In the data rows, the value 128 means zero.
Here is a table of points, one per row:
tensor([107, 062, 016, 121, 133, 124, 151, 142, 100, 188, 103, 117, 103, 168, 134, 137, 065, 081,
        105, 136, 156, 108, 078, 118, 128, 138, 091, 174, 128, 108, 155, 147])
tensor([136, 128, 168, 098, 177, 044, 099, 077, 143, 163, 090, 142, 143, 158, 195, 131, 040, 127,
        174, 185, 084, 149, 080, 080, 137, 133, 047, 121, 179, 106, 090, 107])
tensor([140, 126, 101, 163, 213, 141, 172, 137, 150, 109, 177, 128, 133, 128, 082, 128, 130, 139,
        131, 122, 139, 139, 149, 090, 133, 119, 080, 100, 164, 090, 165, 192])
tensor([111, 132, 114, 094, 166, 196, 153, 094, 126, 118, 085, 135, 077, 128, 116, 080, 149, 126,
        115, 110, 068, 051, 090, 180, 143, 124, 134, 028, 145, 071, 113, 106])
tensor([145, 122, 128, 113, 122, 156, 145, 141, 114, 130, 123, 139, 099, 163, 160, 160, 184, 140,
        136, 098, 128, 115, 119, 092, 153, 126, 101, 137, 156, 167, 173, 106])
tensor([152, 056, 151, 162, 169, 104, 128, 188, 212, 146, 143, 110, 204, 115, 139, 146, 115, 181,
        132, 087, 156, 139, 150, 092, 185, 113, 144, 086, 091, 132, 084, 124])
tensor([117, 077, 122, 113, 158, 132, 104, 117, 062, 045, 086, 183, 114, 084, 122, 088, 134, 189,
        123, 132, 202, 107, 158, 127, 166, 142, 131, 156, 152, 121, 094, 103])
tensor([160, 155, 179, 143, 152, 100, 145, 069, 123, 174, 104, 078, 083, 214, 121, 140, 094, 160,
        102, 082, 147, 076, 194, 142, 133, 120, 196, 167, 131, 115, 117, 114])
tensor([151, 102, 079, 104, 109, 164, 146, 106, 170, 132, 133, 083, 140, 121, 123, 118, 161, 111,
        194, 193, 128, 093, 159, 111, 084, 148, 196, 180, 133, 143, 141, 134])
tensor([128, 165, 109, 092, 094, 151, 146, 105, 128, 104, 146, 099, 127, 153, 101, 120, 141, 136,
        087, 118, 118, 169, 132, 113, 137, 122, 135, 141, 101, 111, 142, 133])
tensor([096, 185, 117, 120, 087, 135, 119, 111, 117, 135, 134, 104, 142, 105, 161, 099, 144, 124,
        099, 123, 111, 162, 167, 095, 146, 125, 119, 134, 112, 102, 101, 136])
tensor([160, 132, 120, 111, 140, 083, 178, 149, 092, 136, 156, 143, 098, 117, 111, 152, 137, 122,
        130, 110, 100, 133, 111, 091, 114, 127, 196, 086, 159, 123, 142, 109])
tensor([091, 088, 112, 163, 104, 099, 072, 113, 121, 140, 107, 204, 154, 128, 092, 129, 134, 172,
        166, 098, 092, 126, 061, 140, 120, 158, 209, 129, 149, 127, 125, 135])
tensor([163, 104, 142, 172, 104, 156, 092, 171, 127, 059, 172, 077, 108, 126, 107, 163, 086, 112,
        192, 079, 123, 102, 097, 172, 122, 110, 109, 127, 174, 098, 091, 117])
tensor([069, 153, 140, 154, 101, 152, 124, 117, 104, 129, 155, 129, 129, 125, 182, 133, 135, 123,
        138, 112, 107, 127, 153, 137, 091, 104, 134, 112, 140, 122, 147, 128])
tensor([075, 105, 165, 114, 120, 136, 183, 135, 117, 115, 144, 189, 167, 140, 142, 150, 143, 139,
        150, 079, 153, 079, 154, 104, 154, 184, 145, 155, 170, 117, 115, 101])
tensor([088, 115, 121, 096, 208, 097, 136, 185, 116, 130, 086, 090, 099, 115, 206, 125, 128, 038,
        092, 106, 110, 159, 133, 200, 166, 125, 164, 190, 160, 149, 081, 141])
tensor([085, 177, 057, 108, 112, 130, 142, 144, 144, 199, 109, 109, 134, 165, 146, 094, 127, 165,
        205, 098, 184, 163, 146, 216, 108, 139, 063, 072, 137, 136, 085, 118])
tensor([097, 134, 142, 106, 107, 174, 145, 131, 154, 115, 094, 115, 117, 136, 128, 178, 134, 144,
        116, 149, 114, 140, 136, 108, 117, 097, 097, 135, 062, 125, 138, 143])
tensor([180, 076, 116, 110, 102, 140, 134, 099, 152, 169, 128, 161, 126, 073, 127, 139, 109, 141,
        062, 108, 114, 124, 133, 170, 136, 097, 108, 091, 137, 146, 099, 141])
tensor([095, 157, 120, 131, 111, 134, 135, 141, 159, 119, 097, 151, 123, 123, 128, 148, 137, 126,
        115, 181, 110, 151, 153, 116, 122, 123, 146, 112, 103, 109, 143, 103])
tensor([113, 141, 153, 105, 131, 110, 163, 131, 125, 175, 199, 122, 080, 115, 148, 191, 071, 079,
        142, 186, 197, 124, 114, 169, 160, 150, 143, 151, 092, 071, 132, 149])
tensor([132, 096, 144, 171, 083, 111, 164, 125, 128, 113, 119, 113, 122, 135, 146, 097, 150, 156,
        110, 130, 120, 139, 096, 134, 149, 100, 108, 105, 142, 130, 152, 122])
tensor([151, 081, 164, 119, 163, 111, 092, 165, 090, 053, 148, 172, 073, 180, 147, 119, 092, 181,
        118, 164, 121, 143, 166, 188, 073, 193, 136, 100, 106, 122, 146, 155])
tensor([110, 131, 167, 077, 169, 077, 108, 146, 140, 108, 121, 085, 166, 125, 043, 135, 192, 101,
        136, 146, 133, 116, 127, 148, 127, 128, 108, 156, 139, 118, 126, 060])
tensor([119, 156, 118, 165, 111, 116, 109, 110, 118, 148, 147, 108, 151, 085, 210, 110, 127, 124,
        101, 146, 111, 127, 160, 123, 123, 094, 119, 126, 153, 114, 157, 130])
tensor([129, 133, 093, 172, 124, 157, 064, 153, 146, 141, 140, 144, 149, 167, 163, 165, 130, 130,
        081, 118, 142, 098, 123, 117, 123, 174, 122, 146, 108, 039, 138, 055])
tensor([111, 121, 178, 155, 102, 128, 132, 113, 123, 134, 126, 101, 129, 144, 112, 135, 160, 155,
        127, 151, 110, 185, 069, 157, 184, 138, 132, 122, 132, 130, 168, 139])
tensor([098, 108, 153, 135, 116, 162, 135, 108, 130, 152, 201, 138, 134, 084, 128, 044, 143, 164,
        102, 212, 148, 030, 092, 147, 094, 147, 137, 196, 121, 175, 092, 134])
tensor([135, 097, 124, 184, 151, 131, 174, 099, 124, 091, 113, 145, 148, 157, 108, 076, 093, 084,
        131, 122, 139, 195, 129, 134, 085, 095, 141, 142, 103, 121, 140, 062])
tensor([167, 107, 156, 135, 114, 133, 106, 146, 113, 138, 128, 141, 134, 101, 096, 108, 138, 075,
        146, 079, 172, 158, 114, 125, 127, 108, 171, 124, 088, 067, 138, 155])
tensor([192, 209, 096, 129, 145, 135, 100, 138, 131, 107, 181, 246, 172, 222, 137, 119, 155, 076,
        136, 143, 117, 104, 115, 167, 178, 104, 103, 149, 113, 177, 094, 149])
tensor([105, 105, 177, 130, 159, 137, 177, 159, 117, 155, 165, 167, 135, 135, 103, 118, 123, 121,
        152, 111, 110, 129, 127, 095, 073, 064, 146, 105, 125, 156, 105, 121])
tensor([135, 097, 114, 134, 164, 087, 143, 127, 161, 112, 151, 152, 074, 103, 139, 146, 156, 140,
        137, 103, 082, 148, 087, 144, 133, 091, 142, 138, 097, 108, 115, 104])
tensor([094, 194, 107, 196, 195, 068, 087, 064, 094, 126, 101, 095, 097, 073, 128, 147, 114, 108,
        164, 088, 201, 058, 116, 121, 147, 118, 116, 056, 024, 192, 147, 094])
tensor([127, 135, 115, 146, 076, 083, 157, 108, 132, 076, 125, 150, 097, 102, 110, 169, 172, 129,
        119, 146, 137, 171, 162, 130, 100, 131, 072, 119, 164, 111, 109, 139])
tensor([163, 142, 161, 154, 119, 177, 059, 118, 144, 173, 088, 158, 081, 132, 095, 114, 106, 087,
        156, 116, 127, 121, 176, 090, 128, 118, 103, 136, 144, 054, 088, 134])
tensor([164, 248, 137, 177, 140, 114, 195, 172, 137, 098, 058, 141, 158, 067, 119, 141, 044, 164,
        085, 066, 108, 108, 094, 149, 078, 191, 105, 208, 134, 158, 150, 171])
tensor([156, 139, 118, 067, 198, 176, 110, 089, 106, 130, 157, 127, 162, 116, 144, 141, 136, 175,
        110, 101, 114, 193, 101, 133, 083, 163, 130, 123, 087, 130, 121, 123])
tensor([101, 208, 111, 146, 107, 117, 107, 137, 101, 178, 153, 099, 146, 086, 179, 106, 154, 131,
        105, 147, 093, 147, 147, 119, 115, 159, 129, 105, 139, 106, 147, 123])
tensor([095, 150, 107, 115, 090, 162, 124, 108, 131, 087, 116, 090, 108, 142, 134, 144, 119, 133,
        102, 126, 119, 157, 131, 072, 156, 110, 124, 109, 119, 132, 115, 154])
tensor([064, 159, 138, 101, 103, 169, 103, 162, 122, 098, 098, 109, 120, 126, 108, 134, 117, 144,
        120, 154, 125, 152, 114, 074, 130, 068, 128, 146, 117, 140, 093, 142])
tensor([110, 066, 137, 150, 131, 123, 100, 149, 080, 120, 150, 140, 173, 151, 083, 096, 102, 093,
        118, 124, 053, 111, 169, 125, 183, 239, 111, 106, 091, 187, 107, 150])
tensor([111, 112, 167, 153, 114, 147, 127, 123, 122, 158, 115, 121, 111, 120, 105, 150, 162, 150,
        130, 138, 104, 148, 108, 129, 152, 118, 108, 159, 143, 159, 170, 117])
Along one direction, these points spread out more than along any other. Take the direction at right angles to it along which they spread out most. Go by this last direction. For each point below, how far along it does it lie, from 0 to 99? The average is 50, and the first point in the table lies past the average. One standard deviation of the points above along it is 16.
tensor([163, 125, 146, 141, 073, 088, 136, 151, 101, 159, 096, 100, 134, 154, 113, 183, 192, 119,
        056, 147, 161, 135, 126, 127, 060, 142, 101, 086, 106, 161, 058, 145]) 44
tensor([091, 189, 078, 140, 115, 097, 109, 174, 145, 122, 148, 082, 108, 122, 107, 112, 108, 157,
        103, 186, 123, 142, 121, 071, 148, 088, 161, 121, 158, 151, 108, 138]) 40
tensor([163, 100, 131, 098, 109, 099, 112, 082, 092, 119, 168, 125, 120, 102, 101, 129, 114, 120,
        177, 077, 093, 151, 147, 122, 134, 114, 085, 180, 094, 134, 146, 095]) 49
tensor([160, 129, 152, 068, 067, 141, 114, 150, 173, 101, 151, 121, 136, 107, 131, 103, 060, 095,
        100, 105, 167, 121, 091, 122, 129, 143, 121, 067, 152, 165, 162, 046]) 49
tensor([174, 096, 082, 115, 132, 172, 142, 105, 168, 117, 123, 077, 146, 118, 129, 117, 156, 113,
        181, 209, 110, 070, 167, 126, 093, 133, 180, 185, 133, 148, 142, 139]) 33
tensor([102, 132, 108, 071, 111, 080, 103, 184, 132, 172, 117, 156, 133, 137, 089, 118, 075, 158,
        106, 104, 134, 125, 185, 169, 135, 068, 114, 117, 117, 142, 211, 162]) 56
tensor([166, 136, 148, 105, 106, 104, 160, 137, 065, 109, 082, 111, 237, 129, 151, 142, 130, 121,
        162, 152, 143, 083, 090, 149, 163, 095, 124, 102, 124, 084, 144, 171]) 55
tensor([123, 122, 121, 129, 145, 159, 088, 046, 135, 124, 137, 143, 172, 140, 114, 181, 123, 109,
        088, 124, 165, 172, 126, 151, 116, 101, 151, 101, 196, 185, 149, 152]) 45
tensor([177, 104, 088, 106, 134, 162, 155, 109, 163, 135, 140, 091, 127, 113, 117, 101, 162, 113,
        183, 198, 128, 087, 155, 102, 104, 151, 186, 181, 125, 135, 139, 140]) 34
tensor([183, 117, 148, 166, 134, 175, 138, 167, 107, 160, 098, 130, 079, 120, 136, 124, 158, 143,
        156, 147, 129, 165, 138, 105, 162, 140, 122, 125, 147, 175, 154, 115]) 41
tensor([109, 106, 188, 097, 120, 082, 097, 111, 210, 094, 109, 152, 105, 146, 143, 064, 179, 096,
        130, 073, 160, 114, 107, 111, 105, 192, 115, 114, 121, 147, 135, 219]) 49
